Rotation paths and how fast each direction turns (deg/step):
Each turn is a multiple of 5 degrees from 10 to 175, or 0.
Each row of a path follows its step; steps can be skipped.
Rotation 1:
step 0: [  7 -28  22  -1  -3 -21  12  10  13   8   6  28  10  16  -1 -14  -9   1
  10  -1  11  39  -3 -10   6  11  -5 -12 -21  23  -1 -11   2  11  24  13
  -8  14   3 -14  23   5  24 -23   2  -1  16  -2  12  -2]
step 2: [ 10 -26   9   2  -6  11  20  26  20 -19  -3   7  -3  24   7 -22 -23  -9
  21  12  -6   7   2 -15  -7   5  13  10  -7  13 -11 -14  -6   3  24  -1
   0  -7   9  -1   0  37  12 -27  14  19  -6  -7   3 -16]
step 3: [ 16 -24  23  22 -19 -12   0   2  20  16   1  14  16 -28 -12  12  12   7
   7   4  14  28  -3   4 -22 -12 -14  10   1   7   2 -12 -20   2  19 -13
  -7  -1  11 -10   0   4  20   3 -12   7  35  10   3  20]
step 4: [ 26  -9 -14  -1 -16   3   8  24  22   4 -21   1  -8   1   5 -10 -22  -9
  29   7   0  -6  -8   2  21   6  13  12  -4   1 -19  -3 -18   5  20 -14
  -9  20  13  -7  17  16  -7 -23 -19  12 -19  26 -16   2]
step 6: [  4 -30   1  35  -7 -13   7  21  -7  22  -4  21  -4 -10  19   6  -5   2
  15   6  10   1  10  10  15 -26   0   9  17  -2 -27 -24   0   2  26 -12
  -6  18   2   4  13   6   4  -5 -30   9  -4  15  -8   8]
step 7: [ 18  11   4 -15 -24  -2   4   6  14 -21 -15 -16   2  13   2   3   1  17
  14   1 -18  15  -8 -43   2  -5  -1   2  10  -6 -18  -7 -21   7  24 -16
 -14   3  18   8   0  22  -4 -28   0 -15  12  23  14   8]
step 8: [ -8 -19  12  22   6 -10  -9  30 -10   5  -4  15  -3   6   2  27  -6  -1
  25  11  16  13   4  12   7 -16   1 -16  -5   0 -18 -12 -19  -5  17 -40
  20   8   7 -14  -7  17   1  15  13  19  13   9  15  -2]
step 11: [ 15 -24   3   9 -18 -22  -9   6 -12 -11 -14  33  -7  11  24  -1 -29  14
  16   8   3  -7  -2 -27   5  -7  -7 -16  -6  -6 -19 -22 -16 -10  -6  -4
  22   4  -9   9  19   8   2  18 -11  12  22  -5   7  16]
step 15: [  9 -28  25  16 -16  -5 -17  12   5 -14   0  13  -1   7  -7   1 -19  -1
  -6  19  18  12 -28 -10  -2  -4   3  22  -9   0  -7   9 -18  30  21  25
  -7  -7 -15 -11 -14  27  19 -20  -7  15  -1   8   1   0]
Speeds:
[ 6  1 -3 -3 -5  8 -1  1 -3  3 -1  1  0 -2 -5 -9 -7 -1  4  7 -2 -7  4  4
  4  2  6 -2  5 -4 -3 -9  5  3 -3  0 -9 -1  1  0  0  0 -1  2  4 -5  1 -2
  5  7] : 145
[ 3 -6  3 -1  0 -3 -9  4  7  9  0  6 -4  3  3  1  5  2 -7 -7  0 -6  2  1
  1 -1 -6 -3 -4  2  2  3  9  5 -1 -4  0 -2  4 -4 -5  4 -1  0  5  1  4  1
  9  2] : 140
[ -2  -3   8  -9   4  -1  -3  -2 -11  -4   1   3  -5   3   0   7  -3   5
   1   3   2  -3  -4  -4   4   0   0  -4   7  -5   3  10   0   6  -1   7
  -1   4   3   2   1   1  -2   7   2   3   0  -5  -1   4] : 20
[  1  -5   4   6   1   2   3  -2   0  -1  -2   5   0  -5   2  -2   2   6
   0   0   7   1  -6   2   3  -1  -6  -5   2   3   7 -10   4  -9   0   1
  -3   9  -1  -2   4   3   0   9   2  -8   3  -3  -3  -6] : 130
[  5  -1   0   2  -4  -5  -3   2  -9   4  -2  -3 -11   3   2  -1  -5  -1
  -4   3   5   1  -5   5   4   0   4   9   4  -2   1   0   3   0  -7 -10
   0   0  -4  -2   0   1   6  -2  -3   4  -3  -1   0 -10] : 160
[ 0 -1  0 -2  4  1 -2  5 -2 -4  1 11 -1 -4  5  3 -8 -1 -7  4  1 -2  4  3
 -3  2 -1  2  1  0 -1 -6 -3  2 -1  2  0 -3  1 -4 -7 -5 -7  4 -2  1 -3 15
 -4 -4] : 155
Rotation 2:
step 2: [  8  18  30  10  -4  21  -4  33  -7  15 -12   0   3  -2  -3   9 -16  -2
  -8  -5 -23 -39 -15  -6   9   8 -25 -26  35  15 -13  14 -20  -1  14   5
   6   2  -5 -10 -12  15  12  -5  22 -21 -18  -8   4   0]
step 5: [ -5  -3  13   0 -17  18 -15  18  -3  -8  -9 -22   4  -3   7  31 -15  12
   4 -24   1 -40  -9  -4 -14  15   6  -3   3 -19 -12   7   2  13  40   0
 -19  10  16 -22 -11 -10 -18   2   4 -38 -20   6  11   4]
step 7: [  9 -31 -11  -2 -26  12  -1  -2  26 -24   7  -2 -11   6  20   3 -10   9
 -14  13 -36 -11  -5  14   2   7  18  18  28   8  18  19   1  22 -17  -8
  25  -1  -4 -23  12   4 -13 -17  -2 -27   0  14 -18 -12]
step 8: [ -1  10  22 -13 -44  20  21  33  17  17  -4 -18  -4  -6  -6  17  -3   0
   6 -12   2 -15 -25   4  12  12   0 -24   7 -25   9  -3  -7  -4  10  26
  23  -8  16 -11 -17  -6   4  -1   1  -6 -25 -19  -7 -11]
step 10: [ 25 -18  -7   3   6  -5   2  16   5   8  21  -5  11  22   0  23 -27   2
  -3  -5 -12   5  -4  -2  26 -23   1 -26  10  17  22  42  -3  28  -2  15
  23  -6  -1 -27  11  22 -21  -4 -13  -9 -11   4   5  -2]
step 11: [-16   9 -13 -17  -9  14  14  -5  12  23  -6 -15   2 -30   7  29 -22  13
   9  -9 -14 -25   9  -9  -3   1 -10 -31   3 -15 -12  -5   2  32  24   8
  11  36  23  -1 -15 -20   2  -6 -13  -2  -5   9 -12  -7]
step 12: [ -7  -7  10 -38  12  13 -36  -8  13  23  -8 -16  11   6  10  -3  -2 -26
  24   6   2 -17 -12  -3   4  -9 -22  17  15   1  -9  22   9  28  30  -4
  -4 -18 -16 -10   5   5   1  -3  12 -17  14 -26  11 -11]
step 13: [ 25 -26  -4 -22  -6  17 -25  14   6 -18 -12   6   9  -6 -10  19   0  17
 -11 -12 -37  -3  -8  18  14  -6  11 -22  21  25 -10  17  15   9 -12   6
  11   2   9  -8 -27   3 -28   7   0 -19  18  17   6  10]
step 15: [ 13   2  10 -16   9  34 -29   3   8   0  -7   0   5  -2  -6  -2  -2  10
 -19 -14   8 -22  -9  -3  13  -7   9  24  40 -31   6   7   9  -2  21  28
  21 -14 -13   8  24 -18  -1 -26   5 -15  10 -16   0 -15]
Speeds:
[ -1   3  -3  -3   1  -6  -3   6   3   5   2  -9  -3   4   1  -1   0  -5
   0   5  10   4  -6   3   0  -1  -6  -1  -5   0   2   6  -2   3  -4   1
   1 -10   2  -3  -2   7   0   7  -1   2  -7  -7   3  -1] : 170
[ -2   3   3  -8   0  -1   0  -1   4  -5   1   0  -1  -3   4   5   2  -1
  -1   2 -11  -1  -3   3  -5   6   2   7  -1   5   4   6  -7  -6  -5   5
  -3   2   1  -2  -8   1   3   0   3   5   6  -9  -1   1] : 60
[-4  3  1  9 -2  2  4 14  5  3  5  7  3 -3 -6 -4  3 -4  0 -1 -3 -1 -5 -1
 -5 -3  2  6  1 -6  3  1  1  4 -6  5  3  0 -5 -4  2 -1  2 -2 -2  7 -1  3
 -4 -1] : 45
[10 -1  2 -4  3 -4 -4 -2 -8  2  7 -3 -6  7 -5 -4  1 -7 -6  1 -7 -1 -2 -1
 -5 -5  4  4  7 -4  4  5 -3  1 -3 -6  2  1  0  1  6 -2 -3 -3  4 -2  2  2
  5 -5] : 130
[  1  -2  -4  -2   5  -1 -10  -1   1   3  -3  11   7  -1  -7   7   5   3
  -4   7   5  -2  -2   2  -3  -9   0  -1   4   0  -5   0  -1  -1   1  -2
   0  -1   5   7  -5   2   1  -6  -1   5  -2  -4  -4  -2] : 20
Rotation 3:
step 0: [  3  11  22  -8 -11  -7  -5 -21 -14  32   7  11   1   7   0   2   9  -8
   3   2   1   8 -21  21   4 -13  35   9  -5  -1  -3  -1  25  -5  19 -16
  -7   1  11   5  22 -19   5  17 -19  22 -24   8 -19  -5]
step 2: [  0  -2 -12 -23  -4  -4 -21   7  -1  -4  11   5  20  -6 -26  16 -10  19
  16  21   3   0  38   0   5  11   2  -3  10  19  26  25   2  -2  11   4
  17  -8 -12 -16  -7  25   9  -6  -1 -14  -6  21  -8   3]
step 3: [  2  21 -26   3   2 -17  25 -10  -6   3   2  -7  27   2  18   0   6 -10
 -18  13  -5  -1  -9  18   9  11   8  18  30  -1   8  21 -12  14  14 -37
  -7  -1  16  -9  12   9 -14  -7  -1  -4  -2 -21 -11  -7]
step 4: [  3   9   1 -12  23 -11   1  -8  -9  14  11  20  13  31  16 -11   8  -5
   3  23  13 -13 -20 -14 -12  -1  24 -30 -17  -7  -1  -9   2 -10 -10   8
   6  -6   0  -7  19 -33  -8 -19  -5  11  -7   3   9 -20]
step 5: [ -8   1  11  14   7 -13 -44  -7 -13  13 -28   4 -11 -22 -16   2  -4 -17
  17   3  -8 -11  -5 -17   0  26  21  -5 -15  16 -13  12 -19   2  -4 -10
   7 -14   4  -3  -8  13   8   9   4  -4   7  20  18   4]
step 7: [  3  -1 -12  -2   2  33  27   4   3  25  -4 -12  10  -1  12   7   4  10
   2  14  16 -14 -16   7  23  -4   3  -5  21  -4  -2 -12   4 -15  29 -26
  24   0  10 -30  13  -4 -16   3   5   6  -4  16  11  -4]
step 10: [  7  13  -5   2  -7  42  -5   3  -2 -12  -7   7   3 -17 -20   3  16  11
 -24 -13 -27   6  -3  -1  11   3 -16  22  23  11   4  -1  -5  11  -1 -25
  13   7 -11   2  10  13 -16 -10   0 -13  32   4  17  15]
step 12: [-18 -20   9  27 -18   6  -5 -29   2  -5  -5   1   0   7  -1  15  -9   9
   6   3   2   5 -12 -21  -3 -18  32  11   0 -12 -16  -7   6 -20   0  13
 -21  -7  19   2   8  -9  22  27  -3  18  15   8  19  -2]
step 14: [  0 -26  13  -2  -8  23   3  21  -6  -4  10 -12  -2  11  -2  -3  -4  18
 -12   4 -10  41  15  24  -2   2 -15  -2   4   9   0  21   8   3  28 -12
 -11   7 -14 -17  16  13  -6 -23  11  -9   0  22   1   5]
Speeds:
[ 4  9 -1  4  1  4 -5  1 -9 -2  5 -8 -3 -9  0 -4 -5 10 -1  2  3  3  3  0
 -8  1  6  4  2 -1 -5  1  1  0 -2  5  4 -2 -2  0 -6  3  2 -4  0 -5 -4 -3
  4  2] : 95
[-5 -2 -5 -1  3  7 -3 -3 -3  2 -2  2 -1  6  9 -4 -6 -1 -2  6 -7 -4 -3  0
  2 -3 -4  6  4 -6  1  8  0 -2  7  7 -5  2 -4  2 -9 -8  2  0 -3 -1  0 -2
  2 -3] : 130
[ -4  -2  -4  -2   1   8  -2  -3  -1   2   7  -2   6   4  -2   0   3   0
   4  -5   3 -11   5   2   1   4   2  -5  -7   3  -1  -5   3  -2  -3   8
  -5   4  -2   3  -1   3  -7  -9  -2  -2  -4  -3  -8  -1] : 155
[  0  -2   4  -5   1   2   2   6  -3   4   2   5  -1   1  -2   0   0   4
   1   7  -3  -1   1   0   0  -5  -6   4  -6  -3   6   5   2  -6 -14   1
  10  -3   7   2  -1   0  -1   1  -5   1  -8  -1  -3  -3] : 160
[ -3   1   7   1  -1   0   1   4   4  -7   6   1  -2   0   0   4  -4   0
   2  -2   1  -7   1   5   5   7  -3   8   4   6  -1   4  -7   5  -1   3
   4  -2   1   5   2  -4   6  -4   2 -10   3   9  -1  -2] : 95
[ -4   3   2   4  -5  -6   0 -10   8  -1  -3   0  -4   3   1   4   0   2
  -1   4   1  -1  10  -6   1   6   1  -2  -1   4   2   4   0  -1  -6   3
   2  10  -1  -2 -11   2  -1   3  -4   2   1   2   6   4] : 100
